One turn or mirror swaps these rows in pairs. Which row does each one swap with?
q_367: -9	-9	-5	33	-22	10	-21	-13	13	-10	3	-26	-4	-21	-28	39	6	-29	8	-2	-11	46	-19	-31	5	-4
q_201: 14	0	4	23	-5	22	-8	-2	6	7	21	2	-21	-4	-21	39	11	-3	33	-18	-7	30	19	-32	23	-6
q_251: 20	17	-33	27	-1	29	-7	7	-2	2	21	-4	7	-10	-23	43	26	-12	-5	-3	16	12	-6	-28	5	-3
q_349: 15	-3	10	23	-9	16	-8	-3	6	3	23	3	-19	-3	-18	36	8	1	35	-14	-9	31	18	-37	22	2
q_676: -6	-14	6	35	-6	14	7	-7	-1	30	-14	16	-13	-19	-15	44	30	-20	11	13	-2	20	3	2	-17	18
q_693: -9	-1	-9	34	-11	21	-11	-16	-21	-19	-9	-5	-14	8	-42	39	12	-26	32	-11	-8	26	-2	16	13	16
q_35: -15	-1	0	48	-7	12	12	-9	18	3	8	-8	-21	0	-24	54	19	-18	54	-2	-6	23	-3	-20	-8	7
q_689: -13	0	-8	29	-11	23	-14	-14	-17	-21	-9	-7	-12	3	-42	35	7	-23	28	-9	-6	32	1	17	15	15
q_497: 17	15	-32	30	6	28	-4	11	-3	2	21	-8	5	-6	-23	45	30	-6	-5	-5	14	18	-3	-27	11	-1
q_64: 11	-11	-16	31	-4	11	-10	-35	-10	14	-18	-1	-6	11	-17	19	12	-29	-2	11	-2	19	-25	-21	-1	14
q_316: -6	-10	-1	41	-24	9	-27	-14	6	-9	16	-24	-6	-19	-21	42	16	-37	12	3	-3	35	-22	-20	3	-4
q_89: -5	18	-29	15	-22	4	0	-43	-5	1	6	9	0	-22	-27	38	21	-9	29	12	-8	17	-11	-9	12	23
q_585: 3	21	-6	62	7	9	-19	-6	15	-14	-8	7	3	-13	-18	25	5	-14	14	18	9	31	5	-12	-8	33
q_203: 2	17	6	60	10	7	-10	-5	16	-9	-5	4	-3	-16	-30	25	5	-15	11	19	-1	33	3	-2	-11	32
q_148: 18	0	2	22	-7	12	-2	0	3	12	19	-1	-16	-7	-27	37	9	3	34	-13	-9	21	20	-34	30	5
q_981: 19	-6	12	26	-4	22	-8	-3	6	3	18	2	-18	-8	-21	33	8	-3	35	-16	-7	27	21	-29	27	2
q_375: 22	17	-33	27	3	34	-12	6	3	6	19	-4	10	-8	-22	39	31	-11	-4	-5	8	15	-4	-25	16	6
q_796: 18	13	-39	30	-1	30	-4	9	-3	5	19	-2	8	-8	-28	34	25	-7	-1	-2	15	10	3	-29	14	4
q_645: -15	0	-9	30	-8	17	-13	-13	-17	-21	-7	-11	-18	2	-41	38	9	-20	36	-10	-7	31	2	15	14	18
q_937: -13	11	-6	36	-15	41	-17	-13	-26	-1	-4	-7	0	-5	-12	39	7	-1	41	11	2	16	21	-3	10	29
q_189: 16	-21	-14	39	-9	29	-4	-16	-1	-6	5	-21	2	12	-11	40	6	-17	9	16	-7	14	1	-33	-28	13
q_66: 2	14	0	65	13	11	-20	-9	19	-8	-7	3	-2	-16	-26	24	12	-10	14	16	6	26	2	-6	-11	31
q_635: 16	-4	4	23	-7	16	-5	-4	3	2	14	0	-21	-9	-24	38	7	-4	41	-19	-9	27	19	-31	29	1
q_133: 23	15	-32	24	8	36	-3	6	-5	1	18	0	10	-10	-23	38	30	-8	-5	-6	11	12	-4	-20	2	7
q_672: -20	-1	-5	36	-7	14	-12	-17	-22	-15	-13	-10	-13	3	-44	39	9	-23	25	-8	-7	30	1	14	11	17
q_504: 19	-4	0	26	-10	18	-5	2	6	5	16	-4	-19	-7	-27	38	11	1	30	-19	-10	28	20	-35	28	-1
q_126: 15	16	-37	23	8	31	-8	11	-2	3	19	-3	12	-11	-21	38	24	-9	-7	-3	8	17	0	-21	3	6
q_77: -7	21	-30	14	-22	3	-4	-42	-10	6	10	10	-10	-21	-35	31	14	-4	25	10	-4	22	3	-8	8	16
q_983: 8	-13	-22	29	-1	11	-11	-34	-7	16	-12	-6	-4	9	-8	21	8	-24	-2	8	-2	16	-27	-24	-1	11
q_624: -13	-1	-1	35	-11	27	-14	-17	-15	-20	-14	-7	-11	4	-43	39	5	-23	25	-6	-10	29	0	16	11	14
q_998: 0	20	0	63	8	11	-23	-6	12	-15	0	7	1	-12	-22	28	5	-9	6	13	5	29	1	-5	-4	36
q_736: -2	-19	2	35	-8	15	1	-6	6	25	-17	13	-15	-22	-17	45	34	-13	21	6	-5	16	5	1	-20	21
q_785: 15	17	-37	27	1	34	0	10	-3	3	21	-3	15	-9	-22	40	27	-11	1	-6	11	11	-3	-21	7	6
q_399: -6	-2	-9	37	-22	7	-14	-8	2	-2	8	-29	-7	-24	-21	42	12	-42	7	1	2	39	-21	-25	-2	-5
q_521: 2	-25	1	32	-16	14	10	-7	6	24	-14	16	-11	-16	-12	51	28	-18	15	3	-9	15	4	-1	-13	20
q_957: -2	-24	7	28	-13	14	4	-9	7	20	-9	11	-15	-24	-9	45	26	-18	17	13	-2	15	10	0	-20	17
q_121: 12	-20	-14	38	-13	28	-6	-17	-5	4	12	-18	3	10	-11	38	11	-13	4	22	-9	12	0	-31	-29	19
q_775: 13	-9	-15	32	-4	12	-14	-34	-13	12	-13	-1	-3	16	-10	20	8	-23	2	6	-7	21	-27	-22	2	12
q_866: 9	-11	-16	25	-5	14	-11	-36	-7	12	-12	-1	-3	13	-11	20	3	-25	-3	7	-5	17	-26	-23	-2	10
q_154: -7	6	-32	46	-1	11	-17	-12	-11	31	14	-2	4	-2	-13	22	22	3	17	18	4	29	-19	-10	-13	25
q_660: 21	19	-38	24	5	33	-5	6	0	6	22	-2	10	-8	-25	35	23	-9	0	-10	8	16	-2	-23	6	3
q_354: 19	-2	3	19	-8	19	-9	-4	10	3	21	3	-21	-5	-27	43	18	-3	32	-15	-13	24	20	-30	28	4
q_225: 20	13	-39	25	6	28	-10	4	-9	3	19	-3	7	-8	-23	38	27	-10	-5	-7	14	15	-7	-25	4	4
q_360: -15	16	-3	36	-17	40	-6	-13	-18	-5	-6	-7	-1	-4	-14	43	9	0	41	11	-2	12	21	-6	9	29
q_802: -17	-2	-2	51	-8	16	12	-9	15	4	8	-11	-16	3	-27	53	16	-18	53	-2	-5	27	-9	-15	-11	8
q_220: -10	1	-4	33	-10	18	-14	-13	-19	-18	-15	-7	-17	3	-45	34	13	-25	28	-5	-6	33	-1	15	13	19
q_177: -10	20	-26	15	-21	-3	1	-42	-10	4	10	8	-10	-23	-31	34	14	-9	28	10	-3	29	2	-15	9	22
q_83: -8	9	-29	48	-5	12	-18	-11	-6	31	18	-5	8	-2	-15	24	18	3	24	16	3	34	-19	-11	-12	25
q_716: -6	11	-32	47	-3	11	-20	-5	-5	28	18	-7	11	-7	-13	24	23	2	20	16	4	33	-16	-10	-12	25
q_10: 17	20	-37	28	4	30	-5	4	-5	5	18	-2	4	-7	-26	40	28	-5	-5	-9	13	13	-1	-29	12	4
q_84: -2	-22	0	30	-17	11	0	-1	0	23	-13	16	-14	-17	-14	49	29	-22	21	5	-4	17	10	-5	-22	19
q_594: 4	-12	-16	34	-1	6	-7	-37	-10	14	-19	-6	-1	11	-15	22	5	-21	-3	9	-9	21	-23	-20	-1	12
q_875: -22	15	-32	12	-20	10	-4	-40	-8	8	7	11	-2	-22	-37	38	20	-13	16	6	-1	18	-3	-16	13	19
q_136: 10	-3	7	22	-4	18	-4	-3	10	6	17	4	-21	-8	-19	39	7	-5	35	-14	-10	26	25	-33	25	1
q_384: 0	21	0	54	7	12	-17	-6	16	-15	-3	0	1	-21	-18	26	5	-11	10	21	8	24	4	-3	-11	34
q_894: -17	19	-28	19	-28	2	-2	-33	-4	4	11	15	-6	-24	-32	37	15	-15	18	14	-2	20	-5	-8	17	23
q_227: 4	-2	-21	56	9	20	-17	-16	-6	2	-7	-7	-1	-26	-3	50	21	-34	26	5	1	-9	-11	-13	0	8
q_841: -1	15	0	66	12	12	-17	-8	12	-15	0	6	4	-18	-21	24	6	-18	15	17	15	25	4	-3	0	27
q_374: -15	13	-1	42	-16	42	-10	-11	-16	-7	-4	-11	-3	-5	-12	44	8	-3	42	13	-3	19	19	-5	12	28
q_380: -2	-2	-6	40	-23	13	-18	-10	8	-5	3	-29	-9	-22	-21	42	9	-37	7	-1	0	36	-20	-25	-1	-15
q_279: 8	-12	-14	30	-6	18	-12	-40	-10	14	-15	1	0	12	-17	22	4	-20	-6	11	-9	18	-22	-16	-3	12
q_576: 5	19	-3	59	8	2	-20	-8	17	-16	-4	-1	-1	-16	-21	31	9	-12	14	17	13	28	-2	-2	-13	31
q_799: 12	-23	-11	42	-13	27	-8	-12	-2	0	10	-22	5	11	-10	36	9	-13	2	20	-6	17	3	-31	-26	14
q_139: 6	-23	4	22	-9	9	5	-4	-2	20	-12	15	-12	-20	-13	47	27	-12	20	7	-9	17	-2	-3	-24	19
q_526: -6	-5	-5	34	-30	4	-16	-7	12	-8	8	-18	-10	-22	-22	43	8	-33	3	6	-8	41	-25	-24	1	-2
q_246: -15	-2	0	54	-6	14	11	-4	14	-2	3	-13	-21	0	-27	49	12	-20	54	-3	-9	26	-7	-13	-5	10
q_60: 0	-21	1	32	-15	4	2	-9	4	27	-14	12	-14	-21	-10	48	28	-18	25	8	2	13	5	3	-16	19
q_931: 17	-1	3	21	-11	19	-7	6	2	1	14	-1	-23	-6	-25	41	12	4	32	-14	-7	27	17	-39	24	0
q_397: 19	2	2	21	-14	14	-7	-4	3	4	19	3	-17	-12	-25	38	7	3	38	-10	-8	27	21	-29	28	0
q_86: 16	-15	-15	40	5	-2	-27	-21	-11	-15	7	0	-15	-18	-14	42	18	6	37	11	-21	29	6	-5	-9	20

q_526 pairs with -> q_894
q_384 pairs with -> q_957
q_35 pairs with -> q_716
q_367 pairs with -> q_875
q_133 pairs with -> q_981
q_672 pairs with -> q_594
q_736 pairs with -> q_66
q_136 pairs with -> q_126
q_246 pairs with -> q_154
q_374 pairs with -> q_121
q_360 pairs with -> q_799
q_983 pairs with -> q_645

